Named moves come first, each a turn or a mirror and shown by rows before and after it. Which of them, in which order, take the first row of each pair that follows to the second? Write the first one first, as in the answered first pair.
S (before |-> after):
[ -9.9  -6.0 -12.5   1.2  -5.9  14.2  -2.5   0.8] |-> [ -7.6  -6.9 -12.7   0.9  -5.9  14.8  -5.0   1.4]
[ 16.4   5.4   7.5  17.0 -11.6 -18.0  20.4 -15.6] |-> [ 27.7  -1.2   8.4  17.6  -9.4 -14.6  10.1 -14.8]
[-9.1  3.8  0.4 16.1 12.6 -3.2 -0.9  9.5] |-> [-2.5 -0.1  0.9 15.8 13.4 -0.6 -7.5  9.8]
[-11.4 -24.9  -5.2  -6.4 -11.1 -11.9  18.3  -6.5] |-> [  6.7 -35.0  -3.4  -6.5  -6.9  -7.8   0.6  -6.2]
X (before |-> after):
[ 10.7 -15.1   0.3 -28.6 -12.5   0.8  13.2 -13.7] |-> [ -6.4 -31.6  -6.9  -8.2  -4.7   2.9  16.9 -14.8]
[  0.8 -19.1  26.6  -6.0  -3.1 -28.8  51.2  -3.5] |-> [-40.2 -18.8   9.0  20.0   7.4 -17.1  43.0  -2.1]
[-35.5  -6.1 -14.2   7.0   9.2  16.4  -7.2   6.9] |-> [-16.1  24.3  -3.7 -22.8  -0.9  16.1 -16.4   9.6]
N (before |-> after):
[ 7.8  9.4 -0.1  4.6 10.1 -7.5  5.5 -2.9] |-> [ 2.7  6.6 -1.9  9.4 11.9 -7.2  6.3 -3.1]
[-18.7  37.3   1.8 -14.3  -2.9 -18.7   2.3   9.5] |-> [-10.6  38.5   4.7 -10.6  -4.7 -21.1   9.3   9.1]
[ 10.7 -15.0  12.4  21.9  20.9 -29.3 -17.5  28.4] |-> [  4.5 -17.3   9.8  21.3  22.6 -28.0 -21.8  28.2]
Pairs:
(two moves a pair)
[-49.8  20.0   2.9 -32.3 -15.9  20.2   8.6 -11.1] |-> [  4.9  -1.2  23.9 -51.3 -25.4   1.5  28.9 -14.7] : N X
[ -9.6  -0.5   4.2  18.3  12.9 -24.3  13.1   7.8] |-> [  3.3 -14.8   3.5  19.1  18.8 -17.7 -13.1   8.9] : S N
[-7.5  0.3  2.2 18.6  1.7 -1.2 29.3 -5.7] |-> [  6.5 -22.8  -1.5  16.3  10.6  11.3 -14.4  -3.5] : N S
[ 16.6  -5.5  15.3  -7.1 -10.7  11.2  -1.9   3.5] |-> [ -9.2 -13.5   3.2  14.7  -3.0  18.4  -3.6   3.9] : X X
[-11.6   4.6  -1.3   2.8  -8.8   2.4  18.3  -9.7] |-> [-12.0  11.9  -2.1  -8.7 -10.7   4.5  10.5 -10.1] : N X
[ -1.9   9.1  -4.0 -11.4  -5.7  26.9 -35.2  -8.4] |-> [ 32.9  18.6  12.7  -5.6 -12.6  17.9  -7.6  -7.6] : N N
[  6.6 -16.8   7.6  31.3   2.1  22.6   0.9  -2.4] |-> [-17.7  23.4   4.9  18.0  -4.3  24.5   6.5  -1.7] : S X
[ -1.2  -9.3  13.3  -6.5   6.4 -10.5  19.1 -12.5] |-> [-25.7   7.7   5.4  -1.7   9.8   0.6   6.6  -9.5] : X X
[ 33.3 -21.5   5.0  28.0  17.5  15.1  -0.5 -18.4] |-> [-34.4  -2.3 -12.1  23.3  14.4   9.7  24.5 -22.0] : S N
[-36.0 -39.2  -3.6  -3.2  -9.3  -7.2   3.1   3.9] |-> [-21.4 -22.9  -2.6 -14.4  -7.3   9.0 -40.2   9.6] : X S
[-29.0   1.4  -6.9   4.9  -5.2  13.8   8.0  -6.6] |-> [-16.4  11.9  -1.5 -21.0 -11.1  13.6  -6.2  -4.3] : N N
[ 17.1  -7.7   7.4 -23.3  -5.8  -4.3 -13.5  -3.7] |-> [ 25.3 -12.4  11.9   2.7  -3.8  -7.8  12.4  -3.5] : N N
[  7.8  -7.5  12.5  -2.5  19.6 -28.6  -2.2   2.8] |-> [-13.8  -2.3   6.9   3.7  20.2 -29.2   5.6   1.8] : S X
[  8.7 -21.4  -3.3 -18.5   2.1 -15.7  -8.7 -10.2] |-> [ 17.7 -20.4   0.4 -10.2   1.1 -17.6   4.7 -10.2] : N N
[ 22.7 -26.4  -0.2  26.6  -3.1   5.9  13.4  -2.9] |-> [ -9.3 -34.4 -15.2  17.3   2.2  13.6 -13.0  -3.4] : N N
